(in the rows, 128 means zero)
Where one turn sends some rows of the set: a few examples, then the rows asked:
Viz: [133 123  94 145 158 132 155 159 162 111 137 128  85 117 129 119 148 103
 131 109 140 144 115 111 143 113 129 125 143 129 123 156]
Zasu: [151 119  94 136 162  75 122 145 125 116 161 117  80 112 120 131 140 110
 107 124 147 110 128 134 180 140 144 131 115 144 153 125]
bita: [144 153  87 149 166 123 117 130 100  92 163 134 113 126 120 111 131 106
 108  73 122 109 110 114 116 176 110 139 125 136 143 137]
Vilu: [150 126 101 152 156 107 105 156 125 148 140 165 104 115 116 113 159  91
 120 104 149 102 130 108 152 123  88 124 126 152 145 110]
fitam: [152 122 104 123 181 125 124 141 143  81 141 120 119  96 111 123 147 113
 147 103 150 158 110 111 155 165 118 160 116 143 169 111]
telav: [130 129 112 171 140 101  95 132 102 117 176 127 110 105  84 102 148 106
  92 112 124 146 110 105 163 126  94 138 152 128 135 139]
dupi: [151 119 121 130 183 124 120 146 142  85 130 116 119  92 113 121 157 111
 138 109 157 155 109 104 150 170 119 166 121 139 164 112]
buzul: [145 109 112 140 168  76 114 161 133 125 160 112  79 110 122 128 154 111
  96 126 145 108 121 119 173 146 145 137 122 139 142 119]
Kob: [153 125 103 152 153 106 106 154 123 146 137 161 103 113 117 115 160  89
 120 106 152 103 132 110 151 121  88 125 125 150 145 114]
lem: [154 125  97 154 153 106 106 156 122 146 140 165 103 116 118 114 161  90
 122 104 147 103 131 108 151 123  90 124 122 151 146 111]
neduv: [154 126  95 151 156 106 107 154 123 145 136 166 103 114 115 111 157  87
 122 104 149 104 131 110 153 122  88 123 124 150 148 111]
sus: [140 159  99 150 166 119 116 128 102  92 151 127 110 119 121 110 139 100
 102  79 136 111 111 115 114 174 108 145 126 132 138 148]
tofat: [157 140  73 131 169 134 138 133 164 100 171 122 131 104 126 131 156 131
 130 104 128 136  90 130 160 132 110 139 134 118 159 143]
nevo: [150 103 103 138 168  80 112 165 131 127 171 118  80 118 121 128 147 116
  98 121 134 108 121 119 177 146 147 132 119 141 143 112]
Ref: [155 113  97 124 182 130 121 150 142  86 151 129 117 106 111 125 144 119
 148  97 139 156 109 107 156 167 122 157 117 145 169  98]
bev: [133 121 106 170 139 102  97 135 104 119 182 128 110 112  82 100 144 106
  92 109 116 147 109 103 162 126  94 136 152 128 135 129]
Mot: [151 111  89 135 166  78 119 153 126 123 171 122  80 118 120 131 139 115
 106 118 135 109 124 127 180 142 146 128 115 143 149 115]
Pezan: [151 107 110 127 184 129 114 162 149  94 152 127 117 106 111 119 150 121
 139  99 136 156 104  97 152 172 123 159 120 143 157  92]
fer: [134 123  82 148 175 133  84 141  98 104 140  92 104 121  92 122 142 120
 122 111 129 166  87  91 152 151 138 160 125 132 142 124]
Dizag: [148 117  86 138 139 123  91 150 119 157 128 141 120 114 125 108 155 150
 125  83 139 127 110 109 159 137 109 132 143 112 139 166]
Kide: [132 133 106 171 138 100  99 124 100 112 172 125 112 105  82  99 145 103
  94 114 126 145 113 110 162 124  93 137 150 127 140 143]
kalu: [135 151 112 153 168 119 112 140 106  97 149 123 111 116 121 108 145 104
  96  81 135 108 108 105 109 179 110 149 132 128 130 143]
zomu: [148 120  81 138 141 124  95 144 115 153 127 139 121 113 127 112 152 150
 128  83 140 127 111 113 161 135 110 129 140 113 141 171]
vuv: [135 122  78 145 173 131  87 136  97 102 142  92 106 119  91 125 142 121
 125 112 128 166  90  93 154 149 137 160 120 129 145 123]
zilog: [133 121  84 147 175 132  83 139  95 107 140  92 107 118  92 125 143 118
 124 110 131 165  90  92 154 149 140 162 127 132 143 124]
famum: [134 134  97 167 139 101  99 123  99 111 179 131 112 109  83 103 141 105
 101 109 122 148 113 113 165 123  94 134 149 132 143 139]
Gog: [137 121  83 142 158 134 154 161 166 110 146 135  85 127 128 122 141 109
 137 105 132 145 115 113 143 113 128 118 140 131 126 150]
Piga: [153 125 101 150 155 108 105 154 121 145 134 163 103 113 118 114 159  87
 123 105 151 102 133 108 151 121  88 126 125 150 147 114]
Dezu: [147 120  80 136 141 122  93 147 116 156 129 142 120 113 125 111 151 150
 131  81 140 126 109 111 162 138 111 127 139 112 141 167]
bofed: [149 108 126 133 185 127 114 160 147  92 136 119 116  96 113 119 160 116
 131 104 147 156 102  93 149 173 122 165 123 138 155 103]
tud: [134 125  80 146 172 132  87 135  96 101 140  92 105 118  92 126 141 117
 124 112 133 167  91  97 154 150 138 161 125 131 145 126]
zogak: [147 119 103 138 174 139 124 161 176 117 169 115 128 103 129 126 173 137
 108 106 118 135  79 106 153 143 112 147 146 110 138 131]
zovoz: [146 119  87 137 143 121  92 145 115 157 126 140 120 112 127 110 154 148
 127  84 140 125 111 111 162 137 107 131 142 112 140 172]
fil: [147 116  84 135 142 124  92 148 117 156 133 140 120 116 126 110 152 151
 129  79 137 125 108 110 160 137 109 128 140 113 139 165]
dar: [151 142  92 133 170 130 135 131 162  97 152 110 131  89 126 130 167 127
 120 112 142 134  88 127 156 134 110 148 138 112 155 156]
vises: [136 115  87 143 160 136 154 167 168 113 148 134  83 125 131 121 145 110
 130 104 131 144 112 108 142 114 128 120 142 130 122 145]
vomo: [135 124  85 146 172 133  87 137  97 102 136  90 106 117  93 125 144 117
 125 113 133 167  88  92 155 149 136 164 124 132 142 126]
nale: [133 117  97 146 161 131 152 169 166 115 140 129  84 122 129 119 150 107
 129 107 138 145 114 104 141 114 129 121 146 126 119 150]
Miz: [156 125  77 134 170 141 128 152 169 111 181 128 132 111 127 129 157 137
 120  99 111 137  79 117 159 139 113 142 139 118 149 128]
falaf: [135 123  87 142 159 131 158 157 163 107 140 130  87 121 129 118 144 104
 136 109 138 146 116 116 144 111 127 121 141 129 127 155]
Sibi: [139 142 107 153 168 123 108 148 107 105 161 131 110 124 125 106 144 109
  94  75 123 110 105 100 109 180 114 148 130 130 129 133]
vup: [140 144  92 152 167 126 111 144 105 100 167 134 112 134 123 108 135 110
 101  72 115 112 106 107 112 179 114 139 126 134 134 128]
kab: [135 127  97 166 140 102  97 130 103 115 186 132 110 114  83 101 141 109
  96 109 114 147 111 110 165 125  94 134 147 131 141 132]
Vavun: [147 117 109 138 167  73 118 150 126 121 153 111  80 105 123 126 150 108
 101 128 153 105 124 128 174 143 144 136 121 138 148 128]
gibuv: [147 132 114 139 172 131 128 148 172 108 152 107 128  87 129 126 176 129
 109 114 136 132  81 112 151 140 110 153 146 106 141 150]

Viz -> falaf
fitam -> Ref
Where do these go?
dar -> tofat
kalu -> sus
nevo -> buzul

Where one turn sends some rows of the set: a few examples, then the rows asked:
did: [129 126 122 135 113 151 150 134 130 121 154 144 110 112 131 160 126]
difem: [140 127 147 147 103 128 140 115 121 135 129 159 132 134 142  91 124]
sidam: [120 104 141 132 116 122 108 133 132 123 127  82 124 113 134 121 153]
ruvod: [142 142 156 152 106 126 143 103 125 136 132 141 136 133 141 104 122]
zemop: [112  87  92 127 119 131 135 128 124 155 136 132 116 127 136 148 127]
zun: [146 159 115 121 137 129 118 143 132 114 107 117 129 147 125 121 137]
noko: [110 126 119 136 104 140 158 133 135 116 148 139 117 121 120 159 124]
minil: [138 145 116 110 125 140 117 147 128 114  93 117 137 148 128 124 142]
Vugu: [144 133 147 144 105 128 136 111 115 133 121 156 135 139 140  98 112]
Rino: [146  96 121 145 140 106 130 136 147 149 138 120  92 134 133 138 114]
mifab: [126 115 144 131 109 150 146 119 113 167 140 154 127 137 146 135 123]
kita: [139 140 116 123 114 146 151 147 123 149 119 136 159 147 136 106 122]
Katol: [117 119 118 138 101 144 150 141 124 125 153 150 128 111 129 156 123]
Sugid: [123  97 134 132 108 111 113 131 115 138 129  85 122 120 138 119 157]
gudi: [118 127 120 111 115 130 113 141 101 130 117 108 138 133 168 101 134]
Mif: [141  92 138 133 148 103 133 135 141 143 140 130  96 142 121 131 117]
vos: [129 154 119 113 128 129 114 147 137 110 101 134 132 147 129 118 143]
Viren: [142  96 127 134 140 100 126 149 142 161 134 131  96 142 132 131 126]
vogik: [127  84 128 116 147 122 103 141 136 145 126 120 138 135 147 119 139]
tidaf: [141  97 130 138 141 106 127 145 137 154 134 133  89 148 128 140 132]
lom: [110 121 116 134 105 146 149 151 127 125 154 150 115 114 132 155 133]
nir: [137 153 123 107 125 133 122 141 132 113  95 115 122 146 130 116 125]
tem: [117 103 131 139 111 115 105 129 121 129 126  98 120 119 129 111 165]
nem: [122 108 134 132 117 118 108 130 110 119 137  88 116 111 130 119 153]
Kizok: [119 105 135 128 104 117 111 133 120 134 129  95 123 118 137 113 168]
Mufo: [140 141 147 144 102 117 145 119 119 131 133 158 131 132 144  93 123]
mekef: [152 138 148 141 106 131 148 110 121 128 129 145 135 122 130  96 116]
dore: [144  95 128 132 140 103 130 148 142 156 139 132 101 141 134 147 119]
Mez: [119 123 122 136 101 141 161 147 127 124 157 147 117 121 124 152 142]
puzi: [134 149 111 109 124 135 123 145 135 118  96 131 127 153 133 116 143]

Sugid -> dore
gudi -> vogik
Where do these go?
ruvod -> zun
Kizok -> Viren
Rino -> did
tidaf -> Mez

Where one turn sends some rows of the set: a few examples, then the rows asked:
rurez: [115 117 147 176 156 109 123 147 135 121 133 104 153]
gifas: [112 150 105 117  96 113 126 142 110 120 124 125 164]
zeze: [117 106 141 165 158 115 127 142 148 110 119 101 154]
bula: [122 143 110 114 110  90 110 133 129 103 142 118 157]
tesid: [123 153 112 126 112  84 109 140 116 112 149 116 156]
Zat: [119 149 126 134 121 100 131 110  97 116 144 134 144]
Kef: [129 111 123 142 138 147 135 154 139 108  96 125 159]
Bibo: [112 150 107 118  93 113 124 139 111 122 127 127 166]
Dimaf: [131 129 142 128 145 128 153 133 151 112 112 121 149]
Rif: [126 148 140 172 147 126 131 157 104 137 131 123 154]
fadat: [123 133 123 117 120 107 138 105 118  98 128 135 147]
dibe: [127 121 121 167 140 145 119 169 108 125 110 128 158]
latag: [113 115 150 167 160 109 130 140 146 115 129 100 154]
Pab: [114 125 141 175 160 116 128 154 125 127 115  93 149]
Vabib: [112 151 106 119  95 114 123 140 109 122 126 129 163]
radas: [128 152 152 145 149 114 150 137 130 132 132 119 146]
vefo: [113 113 136 173 155 124 123 156 126 120 109  96 153]
ran: [121 134  94 126 106 105  95 149 116 102 129 120 166]
podaf: [118 114 108 123 111 124 124 119 115  91 117 140 153]
Befuz: [112 152 104 119  94 113 124 138 110 119 123 125 163]
Pif: [114 126 148 167 162 112 135 145 134 125 118  93 147]
Par: [115 113 136 164 158 122 133 150 139 112 103  96 151]
Koz: [125 132 103 113 109 101 108 140 131  94 129 119 164]
Mefek: [121 144 101 136 107  95  97 150 106 109 143 121 163]
bon: [115 104 139 170 155 118 122 148 140 111 120 101 157]
suke: [116 118 102 145 111 125 107 135  90 103 121 141 156]
pasos: [116 118 143 159 158 116 136 142 143 118 109  93 147]
zab: [112 152 107 119  95 112 126 139 109 120 125 128 163]
kem: [114 109 141 178 155 116 118 152 135 119 124 101 154]
puvem: [117 140 115 152 115 110 114 131  81 114 140 139 151]

radas -> Rif
Vabib -> Bibo
Where do these go?
Pif -> Pab
latag -> rurez
bula -> tesid
puvem -> suke

Where one turn sends some rows of the set: a few examples, then the rows asked:
vuta: [116 121 153 139 133 129  99 142  90 104 105 112 164 117 141 170 154]
Sotoz: [145 120 137 128 122 170  95 158 151 107 154 118 134  93 175 152 143]
Gofo: [119 142 172 102 141 144  93 151  87 107 119 133 144 128 153 155 155]
sut: [121 143 136 120 149 151  92 111 139  65 126 120 148 124 174 161 169]
Repe: [122 150 146 110 137 152 103 103 133 104 146 149 136 112 176 160 170]
pum: [122 137 174 121 128 131 102 131 105  91 106 112 156 104 135 172 157]
zib: [134 114 148 139 140 126 128 135  89 126 134 119 133 122 154 137 149]
ruv: [157 114 133 105 148 163 100 145 143 138 111 141 142 116 175 157 149]
Nuzun: [132 100 156 145 146 119 131 133 107  91 111 107 145 119 146 144 151]
gurob: [105 129 132 125 142 122 127 130 139  99 145 128 156 134 161 157 176]
zuk: [121 147 185 120 138 149  87 133  99  98 105 129 152 103 147 152 151]
Numab: [153 137 167 115 149 170 101 114  95  89 115 119 126 109 156 138 161]
zade: [146 135 153 112 140 152 110 133  81 117 140 123 118 119 161 136 156]
Gabu: [133  89 150 128 143 161 113 166 166 105 127 127 151 120 173 146 150]
pib: [143 130 154 141 152 161 109 159 163  98 113 125 153  84 154 133 145]
basa: [145 115 174 125 148 144 120 112 115  77  99 110 138 108 141 150 164]
dor: [104 142 130 139 150 147 103 129 120 105 152 146 150 125 179 142 161]
sog: [146  89 140 114 137 177 103 151 164  97 121 118 148 118 167 165 162]
fedim: [149 119 128 130 133 140 126 155 155 105 133 123 145  80 142 171 149]
teba: [114 125 145 142 147 139 109 100 150  97 115 127 167 124 167 153 173]
kudiv: [152 109 103 135 146 155  99 161 126 110 126 126 143 106 168 169 139]
Sudiz: [154 108 134 121 124 184  91 139 157 107 134 115 143  97 171 165 156]
gimef: [117 121 160 118 133 134 103 139  86 132 114 132 157 127 147 164 157]
Pumud: [152 132 147  94 157 162 105 170 157  97 115 122 138 119 164 140 154]
tatig: [135 108 151 125 130 154 112 168 164 113 153 130 138 105 171 143 143]

Repe -> gurob
fedim -> Pumud
Where do these go?
tatig -> sog
zade -> Nuzun
Gofo -> vuta

Where one turn sends some rows of the set: a few examples, then the rows asked:
Fomoz: [160 129 112 139 124 121 124 121 130 114 110 136 102 127]
nosib: [107  99 113 126 136 118 124 125 123 115 161 145 135 121]
vani: [101 131 156 135 158 112 141 141 132 132 128 116 111 146]
div: [131 147 101 112 129 127 141 137 105 135 107 100 127 123]
nas: [122 110 136 133 140 126 124 122 137 126 158  87 132 147]
Damif: [134 102 140 107 155 119 121 101 131 104 137 125 118 132]
gon: [124  88 125 118 122 122 159 114 149 118 123 134 138 133]
Busim: [126 117 103 111 122 112 138 164 143 117 107 129 125 156]
kigam: [ 96 129 139 133 127  93 151 138 118 116 121 138 140 130]
zaka: [139 123  94 134 120  99 135 131 125 118 142 113 124 162]
Zir: [132 150 125 122 120 128 119 132 116 127 112 161 124 111]
ziva: [125 127 121 127 133 144 155 129 141 147 107 161 127 150]
feko: [113  90 142 134 117 132 107 106 127 131 141 130 118 125]
saze: [103 111 129 138 159 144 121 103 137 120 141 139 125 138]
Kozo: [139 133 129  90 118 122 120 135 135 107  96 114 127 136]
kilu: [126 128 153 121 138 143 135 125 126 118 166 136 131 121]
pimop: [123 125 133 111 104 130  92 147 124 136 140 131 137 161]
Zum: [123 130 149 113 120 123  88 136 119 150 121 124 141 150]
bap: [142 157 126 128 144 123  96 138 121 119 133 126 109 133]
Digo: [106 136 112 125 135 132 127 141 124 147  83 121 133 151]
vubub: [134 114  84 118 137 116 127 129 128 127 131 128 120 170]
luma: [122 114 128 133 130 130 143  91 101 123 132 129 133 109]
mekup: [ 86 126 138 106 139 134 127 117 121 143 131 129 155 124]
tib: [128  96 156 142 132  94 134 133 130 126 108 114 124 133]
zito: [152 144 135 126 129 152 141 157 137 123 116 113 135 132]
bef: [125 122 121 141 121 155 133 124 124 155 105 148 134 153]
venik: [126 128 132 140 103 131 117 164 129 137 119 101 129 154]

nosib -> saze
Fomoz -> Zir
Where do these go?
Kozo -> div
zaka -> ziva
kilu -> Damif
gon -> mekup
tib -> kigam
pimop -> vubub
venik -> Busim

